A state moves one step at a time under one of 8 hidden systems, and each row is a state written as 18 numbers. Each run below is a few steps of one system.
run 1, Nibo (11 x 18):
[[ 10 -33  15  20  11 -31 -20 -14  24  51 -44  35   2  17  23  23 -47 -11]
 [-30  24   9  14  13  30  12 -59  14  50  -5   1  28 -22   0 -50  13  16]
 [-28 -13  27  15  19   2 -16   6   9 -67  17 -23  57 -28 -20  -2   8   1]
 [ 11 -31  24  -6  22  13   2  52  -9  -3  37  21   0  32   7   2 -67 -16]
 [ -7  32 -11   9  25  -3 -22 -15  38  52 -17  23 -47 -31  25   3 -38 -10]
 [-19  22 -40  16   9  -5   0 -39 -13 -10   8 -17  25 -53 -15 -41   8  53]
 [ 15 -26 -15  11  11  13  22  29  13 -79  51 -13  24   7 -16  -4   5 -24]
 [ 29  -2   5 -12   1 -16   4  46 -14  19  -4  16 -38   0   3   5 -60 -67]
 [-11  24 -47  14  27  13 -18 -24 -22  68 -27   9 -35 -47  -4   7   9  12]
 [ -2 -15 -54  43   5  -8  10 -51  -3 -52   5 -17  43  -7 -29  -7  24  29]
 [ 37 -25  12  -6   3  -4  30  27  12 -37  29  -3  28  38 -28 -27 -12 -73]]
run 2, Nibo, 11 rows:
[[ 11 -17 -43   9  10 -12 -22   4  -5  -7  15  10  11  -6  -3  -7  10  31]
 [ 10  -4 -21   5 -10   3  29 -11  11 -26  13  13   9   9  16 -10  -6 -36]
 [ -2  11   7 -19  10  -8  15  12 -13   8 -21 -13 -13 -24 -23  -4  -7 -35]
 [  7 -21 -17  24  12   8 -11  10 -22  22  -5  -4  -5 -17 -12  18   8  20]
 [ 10  -2 -19  33  -5   5   3 -35   6 -13   5   6  11  27  -1   4  -9 -11]
 [  4  12  10 -20  13 -11  -2  -5   8   3  -7  -3  16   3 -22 -29   0 -39]
 [ -5 -27   1  -1  15   5 -13  26 -17  20  -7  10  15 -31   5   7   8  -4]
 [-11 -12 -10  28   9  18  14 -26  -5  -4  -1   9   1   6   9  22 -26   5]
 [  5  12   5   4  23  -8   3 -21  27   0  -2 -15   4   9 -32 -26 -17 -10]
 [ 10 -11   4   7   5  -5 -23  27   0  15  12   3  24 -28  -2 -25   7 -11]
 [-19  -4 -12  15   4  23  -3  -3 -23 -12  10  19   5 -11  21  18 -19 -16]]
run 3, mutos (11 x 18):
[[  1  17 -13  27 -17 -14  -2 -40 -16  32 -34 -14  -4 -14  -9   0   8  23]
 [ -2  -7  -2  15   7  19  -7 -15   5 -27  20 -16  33  19 -25  -7  42   8]
 [ 10 -22  24 -12  -9 -13 -11  28 -12 -17   0  11  17  30  -1  14 -15 -41]
 [ -7   9   8 -22   4  13   6  -1  -1  53 -24  21 -33   4  21  12   1 -13]
 [-26   6  -2  21   8  -4  -8 -42  18   2 -24  -8   8 -21   1   9  11  41]
 [  6 -14  19   5   2   1   9  -3  15 -34  30 -13  41  27 -18 -29  -5  11]
 [ 11   3  33 -24  -6  -2  -4  48   4  -1  10   6 -11   1   9   0 -12 -48]
 [-22  19  -4 -12   1  10 -12   2 -23  40 -17  13 -35 -23  25  16  -9  24]
 [-12   2 -29  17  16  -2  -1 -39  27 -25   6  -4   5   0  -2  -1   3  51]
 [ 29 -11   9  -2 -16 -27  14  13  17 -36  21 -11  31  17 -16 -37  -9 -19]
 [  7  11  20 -23 -18  14   6  48 -28  21   2  -4 -24 -21  11   4  11 -40]]
run 4, toza:
[[-25   7  -9 -31  33  22 -16 -21  28   3   4  17   0  22   4   3  42  16]
 [ -5 -23  23  -9 -28 -38   9  -2   9 -23 -29   1  30  -9  20   4  -3   8]
 [ -3   7  37 -12  -7  34  36  13   8  22  14 -12 -11   7   5 -16   7  -1]
 [-16  23  23   6   0 -10 -35  10  -4  -6  -8 -17 -18 -18  -2  23 -13  21]
 [  2   0 -10 -14  -2   0 -13  -2  -6   3  23  11   4  33   6 -17  -3  45]
 [ -1  11   5 -15 -20 -12  -7   5  30 -21   3  13  -2  -1  31  -1  16 -18]
 [ -8  14   8 -31 -16  -3  20  13 -30   5 -10 -12  -9 -18  -1 -12   9   8]
 [ -4  -4  -2   3   4  10   4  12   8 -12   5 -13 -29  -2   2  32  11  34]
 [ 20   8   3   6 -30 -20  -5  -6   1  -6   2  -4  -9  33   6   1  -8  16]
 [  5  23   4 -20 -14   3 -13   8   7  10   7  -3  -7   5   2 -14  41 -12]
 [-17  -2   2 -14 -16  -1  -6  10 -30 -10 -12  -5   1 -14   8  24  24  16]]
run 5, samuf (11 x 18):
[[ 26  38 -18   4 -22 -22  11 -28 -13 -24  12 -29 -10  36 -34 -34 -14  14]
 [ 27   1 -17 -28  -9 -12 -25  39  12  -5  13   1  -9   5  -4  -8  63 -21]
 [ -6  -7 -13  -6 -45  -2   6   4 -54  -4 -21  17  -2   1  36  39  11  -3]
 [-12   5 -11 -14  17  13  34 -41   9  -5 -24  -9 -27  37 -20  24  13  18]
 [ 29 -18  21   9 -23 -37  -4   0  33  -7 -13 -22  25  16 -18 -13  30  18]
 [ -1   8  35  -1 -39  30  -3  19 -13  20  12   3  12   9  29  -2  39 -24]
 [-38  17  25 -23   5   8 -16  -8 -25 -20 -23  -4 -17  14   0  48  -6  11]
 [  5 -22   9 -23  14 -20   4  -8  24   9  -6   3   2  36  -7 -11  -8  64]
 [  4   9  27   6 -35  -6   6  -1  52  -1   9   3  12  -9  42 -22  25  -3]
 [-30  41  35 -20 -27  20   8  11 -38 -17   4 -25  -8 -21   2   1   7  -6]
 [ -5  -8   1 -26  22   1  -9  30  -8 -19  10  -9 -34  23 -12  32  -7  54]]
run 6, mutos (11 x 18):
[[ -8   6   3 -11  -6 -47 -34 -10 -23 -27 -24   0  17  10 -11   7 -29  10]
 [ 15 -19  -2 -27   5  18  22  16  26  22  17  15  -7  23  12 -18  34   7]
 [ -9  10  19  21 -32 -16   5  -7  -2 -18 -24 -11  -3 -26  21  25 -12 -13]
 [ -9  18   5 -19  11  19   9 -11 -18   8  11 -16  -9  25 -25 -15   5  30]
 [ 13 -14   6   7   3 -20 -27  21  33 -22   1   0  -2   5   3  22  10   3]
 [  8   9   8  -4 -34   0   8  -5 -16  19   7  13   3  16  27 -19  -7  -2]
 [-24  26   1 -18   5   6   3  -9   8 -18 -10 -13 -17 -17  -2  15  26  -1]
 [  8 -24   6  -4  -4 -18   0   8 -10  -8  -4  -7   8  18  -8   6  -8  42]
 [ 17   5   6   9 -16   8  10   4  29  -2  17   0 -16  22  15   0   7 -15]
 [-10  33  12 -11 -22 -15 -16  -6 -19   2 -16 -10  -7 -12   1  -3   4  -5]
 [-12  -9  -4 -15   8  11  -4   5  -5  -8   8  -1  -3  12   0  10  28  37]]
run 7, toza:
[[  5  -8 -16  -9  19 -22   5 -11 -62  48 -53 -17  -9  -9 -55   2 -13  14]
 [ 11 -39 -26  60  24  26 -10 -25  45  11  13  10  11  15   4  23  34  23]
 [  7   8  25  22 -33 -18  -3 -33 -11 -20  -9   0  49  28  -7 -17 -18 -59]
 [-18  -7  23 -41  54  27  -6  24  -3  34  -7  -2   7 -12 -33 -14  21 -35]
 [-21 -39   1  31  19  -4 -14  -3 -11  15 -27  19  12 -32  22  41 -36  31]
 [  0  15  -1  23   8  17  27 -52  37  -1  20   8  12  35   5 -36 -38   2]
 [  6  15  20  -9  17 -26 -26  22  27 -16   9 -15  27 -37 -26 -41  -1 -42]
 [-10 -31  -8  -2  19  30   2  45 -54  18  22  16  13 -34   9   0 -18   4]
 [-15   8 -31  21  26  14  12 -31  15 -18   0  20 -34   7  17  34 -53  -5]
 [ 27  13 -26   1  11 -47   6 -26  30   3  -6  -7   7  -4 -33 -56 -22  -4]
 [ 20 -22 -15  24  -1  17   1  42  -4   2  32  -5  28 -48  -1 -22  33 -32]]
run 8, tinip, 11 rows:
[[ -6  13 -21  13   5  26   6  -4 -55  39   2   7   9 -39  -4 -24 -16 -36]
 [-24  -6 -32  21  50  18 -14 -10  -5 -24 -11  -1 -13 -29 -21  47  -3 -11]
 [ 28 -40 -32  26  38 -16  13 -10   5   3   2  11  25  11 -33 -19 -44 -16]
 [  8   0  -7  21  22  14  -8   0  24  39  -2  12  14 -42   0 -23  14 -69]
 [-35  -2  -7  24  21  14 -16 -12 -56   5 -24   2  25 -50 -12  21 -23 -20]
 [ -9 -42 -28  20  74  28   7  -6  11 -10  10  12   5   6 -28  21 -28  -1]
 [ 23 -22  -9  30  33 -25  -6  -9  44  26  -7  23  25 -19  -9 -30 -45 -53]
 [-26  17  -5  21  24  29 -16 -14 -25  43  -4   8  30 -67  -3 -29  -2 -41]
 [-38 -25 -22  28  58  26 -12   3 -29 -33   2   2  15 -43 -19  42 -33  -4]
 [ 20 -41 -30  24  68   0  16  -1  27   5  15  23   7   8 -27 -14 -69 -31]
 [  6  13 -18  29  32  -8 -19 -13  29  54 -12  19  13 -65  -5 -43 -17 -66]]
run 9, nadum:
[[-17   1 -18  -1  48   7  25 -41  56 -39 -20 -21   0 -13 -39  11  39 -25]
 [ 40 -50  22  15 -22 -32  20  49 -32  11 -13 -22  32 -19 -27 -13 -15 -10]
 [-12  16  15  32   9  65 -17  10  -8  37  23  11 -25   0  17  27   6 -39]
 [-24   8 -14   2  22 -28 -34 -49 -27   0 -36  12  14  18 -18  13 -37  26]
 [ 16 -36 -18   0  32   5  18  -7  47   9  19  13  40   8  -9 -42  27   2]
 [-12  -9  35  10 -22  -8  16  24   0 -15 -14  -1  22 -51  26   6 -20 -52]
 [-25  16  12  -9  31  40   8   7 -46  30  10  -9 -24  -8 -17   2 -35  19]
 [  6 -17 -32  32  41 -18 -40 -17  36 -10   1   7  -2   1 -14  19 -18  32]
 [ 29  -4 -16  20 -23 -21  15 -13  13   4  16  14  39  -8  12 -56 -14 -32]
 [-34  26  12 -27  14  25   1  19 -23 -12   2  -4   5 -49  -3  -7   7 -47]
 [ -9 -31 -26  -1  35   8   6  18 -41  -2  -5   3 -18 -10 -15  35 -32  42]]
run 10, Fer, 11 rows:
[[-18   9  20  48  16  44 -35   2  40  29  20 -12  -2 -44  15  13  42  26]
 [-17   1  27  23  -8  -5 -31 -12 -26 -55  24   1  54  29  -7  -3 -48  -6]
 [ -1 -12   7 -67  52  11   5  43  23  11  21  26 -16  17   0 -19 -16 -22]
 [ -9   6 -14   4 -13 -38 -12   0  -4  32 -30  18  -6 -67  36  -6 -28  15]
 [-19  35 -18  38   4  47  26 -37  -8 -16  37 -23  -2 -18  -9 -22  -7  21]
 [ 24  -8  -3  -2  18 -29 -15  30  19 -66  20 -22   5  10 -39   1 -13 -25]
 [ 34 -16 -16 -23 -11  -7   0  49 -34  46   8  28 -15   2  16 -17 -10 -29]
 [-28  28 -43  19   4  15 -10 -41 -15  17 -27  15 -27 -38  23  30  10  -3]
 [ -1  -6 -26  17  20  -4  24 -42  -8 -40   4 -26  32  13 -52 -19   1  24]
 [ 43 -44  13   2   7  -7  13  50  34  -1  14  -2  13   7 -14 -11  17 -47]
 [ -5  13  17   6 -22   4 -19  12 -48  54 -32  13 -15 -20  18  21 -15 -43]]
run 11, tuzi (11 x 18):
[[  4   7   3 -62  16  12   1  27  25  50   2  -3 -13 -12  -7 -38  83  14]
 [-27 -17  15  45 -52   3   0  -4 -23 -35 -15  -2  17 -37  51  57   7  22]
 [  3  20  10 -20   7  27  37 -25 -12 -11  16 -15 -29  85 -32   0 -24  13]
 [ 25  -5  29 -29  -7 -62 -53  37  43  11 -27  -4  -5   1  -6   1  26  -5]
 [-15   6  -1   1 -52  31   8  -1 -39  36  13  20  16 -18  59 -19  33  34]
 [-44  30  17  -7   4  24  11 -39   7 -67  -6 -18 -17  29  -3  48   2   6]
 [ 35 -32  27 -43  -2 -51   6  37   3   1 -13 -12  -1  48 -32 -14 -19  31]
 [ 14  15  10  -3 -44  11 -11  30  32  42  12  16 -26 -21  60  -9  51   0]
 [-48  51  11   9 -40  16  -5 -50 -51 -31 -13 -16   4  -2  12  22   0  27]
 [  4 -24   8 -49  30  -7   4  18   8 -47  10 -16  -7  67 -43  18  13  42]
 [ 45 -24  20 -16 -54 -44   2  44  36  20  -6  21 -12  14  51  -4  12 -12]]
run 12, samuf:
[[ -3 -20 -18  18   2  -7 -40  -7 -10   3 -26  11  25 -13  -2  32  51 -15]
 [-11 -30   1   9   3  25  28 -29 -28  -4  -7  12  37  33  -4   6  -3  -9]
 [  1 -22  32  -3  31  -6   7  -5  39   7 -26  -5   7  12 -24  11  -4 -33]
 [ -1 -12  36  21  -5  -2 -17   8 -10  49 -14  -3  25 -21  -1 -13  -6   6]
 [-31   8  12  23  23  42 -22 -14   5   1  21   8  11  -3   9  11  -4   1]
 [-10  -5  12 -11  27 -17  -7  -2   6 -27   6   5  22   8 -15 -15 -48   0]
 [  9 -15   4 -15  19  -4   4  30  23  34   4  16  -2 -28  11 -27 -14  -8]
 [-16  17 -11  30  -4  12  -1  -6 -12   5   1   1  -6 -50  20   5 -20  -2]
 [ -2  13 -25   8  30  13   7  -9 -12 -23  25 -11  -5   3 -32 -12 -24   7]
 [ 32 -19 -21   1  14 -27 -15  29  19  -7  12  10   2  -2  -8 -15 -14 -21]
 [  5   6 -24   9 -13   4   3   1 -23  30  -9  19  -5 -27  22  -7  -2 -34]]
run 13, Fer (11 x 18):
[[-11 -22  42  30  17   6   7  -8 -29  17 -11 -48  44 -18 -59 -14  -3  44]
 [ 11 -44  36  43  34  30 -27  39  43   4  37  10  15  22   3  24 -14 -16]
 [-15  21  27 -17  11 -16 -48  -8 -12  35 -14  35  19  12  12 -19 -53 -43]
 [-48  14 -16 -31  49  23 -15  -7  -7  16   4  12  11 -55   2 -23  12  34]
 [ -6 -31  -9  38  11  -8  25   0  15 -49  21  -4  35 -39   7  -8 -46  18]
 [ 24  20  12   1  13  10  21  25  14   5  29  -6 -20   5 -17 -33 -49 -58]
 [  2  29 -22  -7  15 -20 -54  31 -33  27  -8  -1 -26 -52 -11  -1  -3 -11]
 [ -7 -12 -65  37  13  24  -2 -18 -39 -13  26  14  16 -15   5   1  -6  29]
 [ 15 -12 -33  10  29  -8  26 -22  32 -44   6   6  13  13 -24  -9 -17 -57]
 [ 26  -5   0 -22   5 -20   9  32 -24  41 -24 -10   0 -32 -32 -30   6 -51]
 [-10 -12 -24  44  10  33 -12   7 -44  33 -10  -2 -12 -50   1  39  12   5]]
run 14, tinip, 11 rows:
[[ 18 -28 -12  -4  39 -14  28   2 -15   6 -12 -22   2   1 -61 -14 -26  15]
 [ 33 -22 -10  49   2   9  -8  16  34  33  10   6  -1 -21   8   1  17 -30]
 [-21  25   0  25 -11  13 -21 -33 -42   4 -10  10  23  -7   0   5 -18 -42]
 [-23 -22 -16 -24  65  15 -15   2  -7 -11  -4   4   9   2 -35  18   8   3]
 [ 23 -53 -14  22  15 -22  16  10  26  14  -9  24  18 -11  13  -3 -30  -8]
 [-14  26  11  25   3  29  16 -31   9  34  -5   2   8 -28   5 -24  -8 -45]
 [-31   6  10  11  36   7 -36   2 -27 -16  -7 -20  17 -36 -36  18  -9   4]
 [ 14 -47 -26  17  42  13  -1  23   4  -1  29  24  10  13  -2   3 -36   8]
 [  5  13 -12   9  12  -8   2 -23  37  21  -9  28  -3 -18  17 -21 -30 -59]
 [-30  22  -9   2  24   6 -11 -17 -33  16 -17 -13  20 -62 -28 -23   1  -6]
 [ -6 -41 -24  34  39  25   3  22 -11 -33  25  -2  11 -25 -14  28 -14  10]]
run 15, nadum:
[[-26  12  16 -40  17  27 -22  25 -42 -19  24  -9  30  -3 -26 -18  35 -17]
 [ -4 -53 -20 -11  20   1   0  33 -11 -13  -5  33 -16  14  26  56 -20  19]
 [ 19  11 -12  20  -6 -11  37 -46  42  43 -24  12 -30  15  16 -10 -26  -5]
 [-12  35  24   5  -5 -14 -19 -20   8   2 -14 -41  29 -43 -35 -40  35  -1]
 [ -8 -33   9   4  -3  28  -8  49 -46 -40  41  -5  35   3  -1  13  11  15]
 [  7 -10 -10  -7  17   7   8   6   9  -3   2  36 -40  46  26  37 -54 -31]
 [  5  30 -13 -16  11 -38 -10 -36  27  61 -42   4 -20 -20  -7 -34  -2  10]
 [-16  -2   0  27 -17  11  -1  -8  -1 -23  14 -28  46 -50  -4 -21  57  31]
 [ -1 -20  17   4  -8  23  29  28 -28 -66  31  -6  13  31  -6  25 -33 -29]
 [ 21   5  -1 -34  35 -14 -15  26  12  49 -14  22 -56  27  -7   9 -42 -27]
 [ -5  17 -27  24 -11 -17 -34 -32  12  54 -26   9  -1 -47  23 -12  34  40]]
run 16, tuzi, 11 rows:
[[-36  19  50 -16   7  23 -48  -1  -6  10   9   3  56  -6   0 -26  36 -28]
 [-47 -36  29 -30  28  24   2  24 -27 -16   0  32  21   1  31  33 -36  13]
 [  2  -3  10 -12  22 -11  26 -12  59  14  -7  16 -39  24  20  -1 -60  26]
 [  9  38  23  12 -16 -30 -17  -7  43  16  10 -27   9 -38  -4 -61   2  24]
 [-23  15   9   4 -12  35 -15  35 -38 -42  54 -16  26 -32   6 -12  18   8]
 [ -3  -4 -22 -26  13  -2   5  24 -28 -52  14  20 -32  29   9  39 -50 -14]
 [ 31  10 -39 -32   7 -54   8  -7  29  29 -28  11 -43   1  -2 -22 -14  12]
 [  3  15 -20  29 -32  -4   5 -17  11   3   1 -23  18 -56   8 -29  61  24]
 [-10  -3   4  24 -17  39  24   4 -51 -58  24 -27  18  13 -21  28  12 -20]
 [ 29 -19  -3 -32  21 -19  -5  32 -11   6 -17  11 -40  52 -26  35 -25 -34]
 [ 20   2 -24   1 -10 -31 -24 -15  22  76 -38  25 -15 -17  26 -11  24  18]]

Name the system that made each run.
run 17:
[[ 40 -20  -8  55  11   4  -8 -11  21  -8  16 -25  25  33 -54  -7  27 -27]
 [ 10 -14  21   1 -18  -9 -34  27 -31  17  -9  23  37   7   6   0   2 -77]]

nadum
run 18:
[[ 37  18  -3  11 -30 -34  -4   8  20   4  24   5  21 -11   9 -67 -25 -36]
 [-21  32 -20 -18   9  28 -15  30 -38  10   5   1 -20 -60   4   3  27 -43]]

samuf
run 19, 2 rows:
[[  2 -39  -5   5  10  -8  -8   9  64 -16  -4  23  26 -19  31  11  38 -25]
 [-15   5  32   7 -31  12  44 -10 -48  11 -18 -10  17 -19   5  -8 -31 -29]]

samuf
run 20 (2 x 18):
[[ 23   2 -18  -2 -19   6  37  12 -17  20  -7 -24 -46   0 -12  10  21  27]
 [ 22  15 -11  25 -41 -11  -9 -13  -2 -13  -7 -23 -15  17  -7  19  38   2]]

Nibo
run 21 (2 x 18):
[[-10  11 -30 -34  27 -14  11 -37 -28  42 -45   0   3 -13 -39 -26  16  -1]
 [  5 -60   0  38  22  12  10   7  19  -7  -3 -12  36 -23 -16  22  39  13]]

mutos
run 22:
[[ 10  18  -3  22 -16  -7 -20   4  -7   2   1  11 -18  -1  18  16 -31 -30]
 [ -9  23 -26 -18  21  -3 -16 -25 -16  17  -6   4  -4   0 -18 -23   3  15]]

tuzi
run 23 (2 x 18):
[[ -4   2   1 -40 -11 -15  18   1  -8  33 -29  17   7 -24  18 -24  15 -22]
 [-29  -4  10   8   6  29  22  -5  -9  -5 -12 -20  -8 -33   0  27  26  30]]

nadum
run 24, 2 rows:
[[  3  -5  -3 -23  -6   0  -1  25   6  -1  -4   8   9 -28  13  -6  50 -43]
 [-21  -7  -5   7  -9  16  28 -10 -47   4 -26   0 -13 -20  11  36 -14   5]]

tuzi
run 25, 2 rows:
[[  4 -27  -3 -11  53   4  -3  22  11 -25  -6   4 -40  40 -27  62 -37  -7]
 [ 37 -10  -8  11 -11 -54 -14 -22  27  64 -31  21   5  14   7 -36 -29  17]]

samuf
run 26:
[[ 28   2 -32   4 -20 -37 -18  30 -32  -2  -8 -12  -8 -39 -12  -5   8 -11]
 [  9  -5 -52  15  -3  33   9  -5 -32  10  14  16 -20  11   9  18  19  -4]]

samuf
run 27:
[[ 13 -13 -14   5  12  15 -10  33  -6  29   5  14 -26  -8  10  19   5  -7]
 [ -6  14 -27  24   0  -8 -16 -40 -14   4 -16  11   7  -1   3   7 -18  -3]]

Fer
run 28:
[[ -8   1  -6 -33  41  -6   8   7  -7 -62  19  -7 -22  47 -34  13 -53  22]
 [ 54 -10 -21 -21   6 -42   0  31  55  42   7  13 -25  -3   4 -46  -2   0]]

tinip
run 29:
[[-28 -10   4 -31  -3  11  60 -54  -2  -5 -40 -13  13  21 -10   5  37  34]
 [ 16 -32  62  18  -4 -13  17  10  38 -23 -15 -40  11  30 -32  26   8   5]]

mutos
run 30:
[[ -4   2   6  23  15  15 -16 -13  -1  15   4  14  34  -1  -6 -17  -9 -58]
 [-29 -16   1 -13  34   7 -13   1 -28  16 -15  18  30 -25  -6  -5 -18 -13]]

nadum
run 31:
[[ -7  31  28 -35  -3  18 -12   7 -21  22  -4 -18 -24  32 -22   5  30   3]
 [  6 -22  -5  -4 -17 -28 -28  11   2  -4 -15   7  -6  18  17  32  21  51]]

tinip
